In the data rows, 128 means zero.
Here are some points:
[ 91 105  72 101 107 117 147 168  93 131  69 147  55 147 144 187]
[ 80  87  97 190 137 127 106  27 151  41 121 114  56 163 158 214]
[130 141 217 196 208 143 117  92 136 115 131 109 117 176 107  75]
[133 114 120 172 131  88  88  79 125  82 195 110 186 168 144 167]
[101 100  66 205 126 101  91  99 148 105 104 132  87 156 179 161]
[107 121 148 111 145 129 147 102 158 122  90 117  69  97  72 152]
[ 68  90 123 152 153 106 127  59 213  76  88 139  45  97 124 216]
[158 151 166 147 103 139 130 144 117 162 122 136 125 125 126  46]
[195 168 175 144 131 170 107  69  48 112 234 103 229 179  56  54]
[159 122 130 160 111 111  87 114 171 124 204 109 196 119 181 141]
[177 137 152 141 147 140  96  82 167 129 213 111 212 110  71 105]
[125 144  82  47  99 189 181 192  42 155  67 143  86 136  95 103]
[143 100  97 154 189 146  82 149 184 125 185 114 185 148 195 177]
[124 112   0 105  96 162 118 162 133 111 141 135 175 123 200 179]
[129 144 194 182 164 121 124  45 162 103 125 129 116 117  57  77]
[151 129  82  92  93 126 116 191 153 149 161 129 192  96 190 136]
[145 170 205 115 187 169 160 179  78 161  97 142 128 156  77  33]
[129 101 156 189 122  35  74  23 179  96 211 106 183 117 172 180]
[104  92  94 147 142 136 114  93 199 128 109 125  57  98 120 189]
[144 176 213 108 106  91 170 127  56 175  94 142 131 113  64  27]
[173 146 153 104 179 166 121 191 111 159 185 126 209 151 119  99]
[111 114 151 199 199 138 106 110 171 106 115 108  99 163 160 129]
[168 147 151  93 179 168 126 195 111 160 177 132 210 147 124  98]
[114 131  95 137 133 139 139 128 175 132  78 149 103  89 104 109]
[139 121 160 164 120  91  94  84 173  90 199 141 189 124 175 154]
[151 134 100 112 112 119 115 156  75 135 177 121 200 157 119 122]
[177 168 151  51 126 155 151 174 105 168 162 134 217  90  33  66]
[140 159 182  47  89 104 182 175  46 202  80 139  97 102  69  82]
[170 162 147  67  96 134 143 202  98 166 166 128 215 100 128  75]
[121 155 199  49  93  89 188 163  48 180  69 141  90 100  61  92]
[114 167 153  85 111 118 184 185  32 140  66 150 118 150  66  54]
[ 96 109  83 171 100 101 117 128 197 113  88 118  86 106 216 150]
[142 129  47 121 112 160 112 119 116  99 175 124 193 144 156 144]
[ 80  87  42 195 118  92 101 108 162  96  86 138  77 151 201 184]
[193 154 182 107 100  98 114 118  82 180 204 118 221 116  90  73]
12 more points follow, each with its number after it:
[157 132  48 103 108 176 117 142  96 117 180 123 203 143 145 121] 0
[ 71  86 181 190 210 110 110  74 187  65 116 113  49 163 163 214] 1
[109 123 130  83  92 126 162 184 125 148  78 129  79 104 155 146] 2
[168 169 169  68  96 130 150 194  94 157 166 128 220 106 121  70] 3
[158 145  94  89 106 133 125 182  70 158 169 128 205 151 112 109] 4
[207 170 191  87 181 187 126 203  72 192 200 119 230 160  75  43] 5
[174 160 241 130 206 149 116 128  98 125 211 114 220 171  72  74] 6
[123 156 182 130 148 133 153 102 132 122  96 141 119 105  44  58] 7
[109  92 116 162 111 106 102 108 184 121 119 119  58 119 199 185] 8
[ 99 109 149 139 109 106 133 119 158 113  98 111  68 116 170 173] 9
[ 99 114 199 150 117  50 130  57 127 119 107 121  67 118 118 164] 10
[ 86  98  78 200 122  91 102  90 151  87 100 136  83 157 178 170] 11
Which two of these numbered points are nearest to each point below, looking only along the 3 directions in which the first points spread most? Their numbers follow each, nearest first.
[ 95 118 117 160 100  60 134  99 152 138  78 144  97  99 168 135] > 9 8
[ 94  90 149 185 166 110  99  20 214  78 127 104  59 115 108 201] > 1 11
[115 120 180 141 157 127 132  65 167 112 126 118  79 111  62 142] > 10 7
[ 90 114 150 125 110 103 141 129 154 113  89 131  69 111 161 172] > 9 8
[173 164 130  65 103 138 145 196  26 165 163 130 218 152  75  71] > 3 5
[162 158 159  92 118 119 141 156  40 135 179 126 213 158  69  87] > 3 5
[ 96 123 133 164 112  93 131 126 170  99  87 118  96 110 182 126] > 9 8
[ 80  70 125 211 162  95  85   0 250  56 129 121  43 110 145 238] > 1 11
[ 72  82 127 168 113  40 110  54 174 107 101 111  45 108 177 229] > 11 1
[159 155 177  86 182 156 138 195  96 148 169 127 209 148 104  93] > 3 4
[106 124  82  68 103 129 166 203  62 163  55 143  69 143 118 148] > 2 9
[150 148 136  74  96 121 140 186 122 145 153 141 204  98 147 103] > 4 0
[134  89 139 225 171  94  50   0 248  55 229  97 177 115 134 191] > 1 11
[169 149 228 143 125  62 106  54 107 126 214 130 213 126  86  96] > 6 7
[114 116 186 154 114  63 120  61 127 135 125 119  72 121 120 157] > 10 9
[189 170 119  87 109 189 134 149  36 140 189 137 228 151  77  53] > 3 5
[164 176 128   0 100 203 214 255  49 236  47 156 108  77   7  42] > 3 2
[159 116  77 126 136 142  95 125 189 137 178 119 195  93 123 155] > 0 4
[171 166  79  55  99 190 150 188  41 148 160 133 213 137  96  70] > 3 4
[154 117 100 132  98 123 102 149 167 135 186 117 196 112 191 145] > 0 4
[103  87 113 174 153 122  98  51 214 100 120 118  57 109 119 195] > 1 11
[104 106 134 128 106 117 132 135 158 130  98 131  67 111 168 166] > 9 8
[ 64  83  98 148 149 101 124  70 220  81  80 122  41  92 137 227] > 11 8
[121 131 180 188 117  61 114  61 131 133 127 125 110 122 122  97] > 10 7
[120 129 119  63  82  99 165 179  87 201  69 155  76  92 118 132] > 2 9
[197 170 187  80 181 182 134 208  69 183 193 121 227 156  69  47] > 5 3
[133 104 155 192 123  39  69  25 178  97 209 112 186 120 168 181] > 1 11
[186 175 190  62 179 181 148 214  63 176 178 131 224 151  71  46] > 5 3
[ 88 111 184 159 161 110 131  41 178  80 111 122  64 112  72 174] > 10 1
[145 153 173 164 124 124 132 111  56 130 124 133 124 174  70  55] > 7 6
[108  91  83 183 132 155  97  48 135  75 136 114  66 164 150 184] > 11 8
[134 128  60 128 118 150 112 108 118  87 173 122 191 148 152 153] > 0 4
[141 118 100 127 101 104 108 147 175 122 171 124 189 106 198 159] > 0 4
[187 175 136  37 124 175 157 195  90 191 160 136 227  85  33  43] > 3 5
[169 159 189  96 103  80 133 121  80 162 181 132 215 110  87  86] > 3 6
[103 142  44  83  99 176 178 188  78 125  41 164 102 127 135  91] > 2 9
[ 96 132  88  77 112 167 173 153  72 105  63 143  72 140 111 144] > 2 9
[132 122  96 116 115  98 117 141  97 110 170 126 183 151 139 149] > 0 4
[123 122 172 140 156 135 127  70 160 124 123 121  81 110  61 137] > 10 7
[186 143 148 126 146 154 100  99 147 148 211 113 215 107  61  96] > 6 3
[ 85  92 117 142 146 115 130  73 201  92  92 128  54 100 117 203] > 11 8
